Families of rows that turns and mirrors carry onto each other, the same ones carrying the whole set onto itself: the rest of each named row's family, in list order
5 families of 8 rows
Q306: [  9  10  -6  -4  10  14   6 -11   1   0]
Q837: [ -4   3   9 -10   1   6  -4  -5  13  10]
Q799: [ 13  -5  -7 -14   5  -6   4  -1  -1   8]
Q587: [-8  1 10 -1  7  7 15  0  2 -7]
Q890: [-12   4  -7   6  -2   0   8  15   7  -4]
Q950: [ -7 -10  -6   4  12  12   0  -1  -5 -10]
Q960: [ 12 -10  -3   0   4  12  14   1  -2   7]
Q30: [ 2  9 -8 14 -2  1 13 -4 -2 -5]
Q197: [-8 18 -7 -1 -5  9 -1 -3  6  0]
Q895: [ -7  -2  -5   0 -12   6 -10   9   6  10]
Q917: [ -3  -5   6  -9   4  -8   7 -12  -6   1]
Q685: [  6 -10  -4 -11  -3  -8   5   0   0 -14]
Q612: [-5  3 -6 -2 14  8 -8  7 10 -9]
Q679: [  4  -2   1   2 -15   0  -8  13  10   2]
Q406: [ -7  14   3   3  -2   7 -12  -4   2   2]
Q826: [ 12   0  -4 -12   6   2  -7  12   0  -8]
Q380: [ 10 -11   5  -2  -7   4  12 -11   1   6]
Q572: [13  3 -9  7 -1  5 -4  0 -3 15]
Q735: [  7 -14  -6  -5  -8  12  -7   4   7  -6]
Q472: [-16   3  -1   0  -9   0   7   4   5 -12]
Q421: [ -4 -18   5   0  -3  -2  -2   7  10  -3]
Q773: [  7   4  -5   7 -12   7  -4 -10  -3  10]
Q991: [ 13  -9 -11  -3   0   5 -12  -4   9   4]
Q42: [  3  -1  -6 -14   7   7   6  -2 -13  -7]
Q290: [ -2   6  10   5 -14   4  10   4   3   5]
Q731: [  4   5   6 -11  13   2  -6   0  -6   7]
Q652: [ -8   1   2  -3   4   3 -10  -6  16 -10]
Q707: [ -4   0  10  -8   5   0  -4   1  -5 -15]
Q854: [-3  5  5  3 15  2 12 -8  7  3]
Q574: [  9 -12 -10   6   6   6   8   2  -2 -13]
Q564: [14  5  0  4 10 13 -9 -4  3  0]
Q704: [ -7   8 -11   6   5   4  10  -8  -7   1]
Q7: [ -5   0 -16   2   0  12  -7  11  -4  -4]
Q345: [  2   6   6   6 -10  -7  10  -7   6   8]
Q59: [  4  -8 -13   5  -7  -2  15   8  -1   1]
Q238: [  6  -3   9  -7   3 -13  -6   2   7  -1]
Q557: [-10 -14  -1  -6  -2   1  13   0  11  -2]
Q676: [  3 -10  -6  15  -8  -2   4   8  -2   5]
Q695: [11  1  6 -7 -5  2  4 -3 19  7]
Q146: [ -3   2 -22   8   1   3  -6   1   1   0]

Which other rows belong to the same family as Q406? Q679, Q572, Q472, Q704, Q7, Q345, Q59
Which other rows belong to the same family as Q30? Q890, Q197, Q895, Q773, Q290, Q676, Q146
Which other rows belong to the same family as Q652? Q950, Q960, Q735, Q854, Q564, Q557, Q695
Which other rows belong to the same family as Q42? Q799, Q917, Q685, Q826, Q731, Q707, Q238

Families of rows that turns and mirrors carry onto each other, the same ones carrying the whole set onto itself: the rest of each named row's family, in list order
4 families of 4 rows
Q35: [ 10   0  -3  -1 -13 -12   6  11  -1   9]
Q299: [ -6   1  -6 -10  15  -2   1   6 -11  11]
Q431: [  3  -3   7   4 -14  -5   3 -12   2  -3]
Q368: [ -6   2  -2 -11  16   2  -2  10  -6   8]
Q339: [ -1  -7 -10 -10   9   7 -11  -2   1  -6]
Q20: [ 12  -4  -7   7  -8 -13   4  10  -1   8]
Q185: [ -3   9  -4  -9  14   6   1   3 -10   6]
Q454: [ -2   0  -9  -7  15  -5  -3   2 -17   6]
Q142: [  8   3   3   1  -7 -18   8   9   6   6]
Q813: [  1   2  -3  -7  15   0  -9  -3   5 -12]
Q96: [  5  -5   2   1 -16  -9   4 -11   4  -1]
Q766: [  1 -10   5   5 -12 -13   3 -10  -1   2]
Q569: [  9   4  -1  -2 -13 -14  11   4  -1   9]
Q160: [ -8  -8   0  -9  13   6 -10  -2   2  -4]
Q818: [ -5  -5  -2 -11  13   3  -8  -4   8  -7]
Q943: [  4   1   7  12  -7  -6   5 -11   2  -2]

Which other rows belong to the same family as Q813? Q20, Q454, Q943
Which other rows belong to the same family as Q339? Q185, Q142, Q766
Which other rows belong to the same family as Q368? Q96, Q569, Q160

Families of rows that turns and mirrors carry onto each other, the same ones carrying the whole set onto itself: the rest of each named row's family, in list order
6 families of 6 rows
Q795: [-11   8   3  -4  -3 -27  16 -11   0  13   1   9  14 -21  21 -10   8 -13
 -15   7   5]
Q389: [-17   3   3   8  -9 -19   1   1  15  18  10   2   8  -2  25 -13 -14  -8
  -5   1  -6]
Q319: [ -1   0   4   0  12   3  16 -10  -1  11   9  13  14 -11  25  -6 -14 -22
  -8 -16 -17]
Q26: [ -1  12 -13   0   6 -10  -1  -7   5  -1   3  19  -2  -8  10  -6  -2 -19
   9  -2   0]
Q994: [ -3  11  -8  -2   7 -10   1  -3   1   1  -1  17  -1  -5   7  -4   0 -16
  16  -3  -4]
Q768: [-12   9   3  -4   2 -22  20 -16  -5  15   4  13   7 -20  17 -14  11 -11
  -9   3   7]
Q620: [  5  -8  15  -3   1 -12   3   0   3   2   1   6  15  -4   0   3   1  -5
  -8  11 -12]
Q435: [ -8   6  -8   6   9  -7   9 -10  -2  17  12  11  -4   7  10  -7  -1 -18
 -22  14 -19]
Q698: [  1 -11  18  -9   4  -7   3  -3   0   5   2   8  12 -13   0   5  -2  -9
  -8  10  -5]
Q924: [ -2  10 -13   0   3 -14   2  -4  -3   3   5  15  -5  -4   8  -3  -2 -20
  13  -1  -2]
Q867: [-12   5   3   0   4 -24  20  -9  -2  13   4   8  15 -21  20 -11  13 -13
 -12   9   4]
Q399: [ -8   6  -9   7   8  -7  13 -16  -1  13  11  11  -6  -1  13   2   4 -15
 -21  16 -19]
Q254: [  3  -9  18  -8   2 -12   1   2   2   7  -1   8  15  -4  -1   5  -3 -15
  -9   4 -10]
Q871: [ -7   3   4  -1  -1 -24  17 -12  -2  16   5  13  10 -21  21 -11  10  -7
 -13   6   8]
Q728: [ -8   9 -11  -3   5 -11   3  -4   3   1   0  16   0  -9  11  -4   0 -14
  17  -5  -4]
Q420: [ -1   4   1   1  11   3  13 -10   1   4   6  10  15  -9  24 -14 -12 -21
 -11 -18 -17]
Q693: [-10   1  -1  -6   3 -27  20 -14  -5  15   8   9  10 -23  14  -8  10 -11
 -11   3   3]
Q418: [-1 -7 19 -4  3 -6  2  3 -2  5  0  6 12 -8 -1  6  0 -7 -9  6 -7]
Q701: [ -7   5  -7   7   4  -4   9 -16  -1  14  11   6 -10   0   7  -2  -5 -16
 -19  14 -19]
Q812: [ -9   6  -8   7   5  -5  11 -16  -4  17  13   5  -7   0  12  -1  -3 -18
 -20  12 -23]
Q350: [-14   5  -4   6  12  -6   8 -16  -4  15  12   6  -9   4  12  -5   2 -13
 -17  15 -18]
Q293: [  1   0   4   1  11  -1  11  -8   6   6   7   8  19  -5  29  -9 -13 -21
 -13 -17 -13]
Q92: [  0  -1   2   0  12   4  14 -14   1   8  11  11  12  -7  25 -11  -9 -18
  -5 -19 -14]
Q252: [-15   5   3  13  -9 -14   2  -4  19  20  10   2   9  -2  20  -6 -10  -2
  -8  -3  -3]
Q810: [-21   3   1  10  -7 -16   1  -3  18  19   8  -3   3  -2  19  -4  -9  -3
 -12  -3  -5]
Q477: [-18   4   4   9  -5 -18  -1   0  16  20   8   1   7   0  22 -10 -15  -5
 -10   3  -5]
Q199: [  0  11  -5  -4   5 -12  -1  -3  -1  -3   4  20   1  -3  10  -9  -4 -16
  14   3  -5]
Q37: [-21   4   8   5  -6 -14  -1   0  19  15   9   2  12   0  20  -9 -12  -1
  -7   2  -9]
Q883: [ -1  16 -11  -4   6 -13   2  -3   0  -3   3  16   4  -7   9  -8  -7 -14
  13   0  -3]
Q717: [ -7   6  -7   9   7 -10  14 -14  -1  14  12   5  -3   7  12  -6   1 -19
 -21   9 -24]
Q988: [-14   8   9   8  -8 -20   2  -2  16  15  10   1   8  -1  20 -11 -12   2
  -9  -5  -7]
Q914: [ -2   4   5  -3  10   2  15 -11  -2   6   2  10  16  -8  24 -14  -9 -23
 -14 -15 -17]
Q579: [  4 -10  20  -5   3  -9   6   0   0   3   7   3  15  -7  -3  -1  -5 -11
 -10   4 -11]
Q504: [ -6  -2   3  -2   4 -20  18 -15  -5  18   3  11   9 -19  22 -10  12 -10
 -16   5   8]
Q36: [  3 -10  16  -6   4 -11   4   0   1   5   3   6  19  -8  -1   2   2  -7
  -5  10 -10]
Q507: [ -1   1   7   2   8   3  11 -12   3   6  11  10  18 -10  30  -9  -9 -23
 -10 -10 -19]

Which other rows belong to the same family as Q693? Q26, Q254, Q350, Q988, Q507
Which other rows belong to the same family as Q768? Q924, Q399, Q293, Q37, Q579
Which other rows belong to the same family as Q994? Q871, Q420, Q812, Q477, Q36

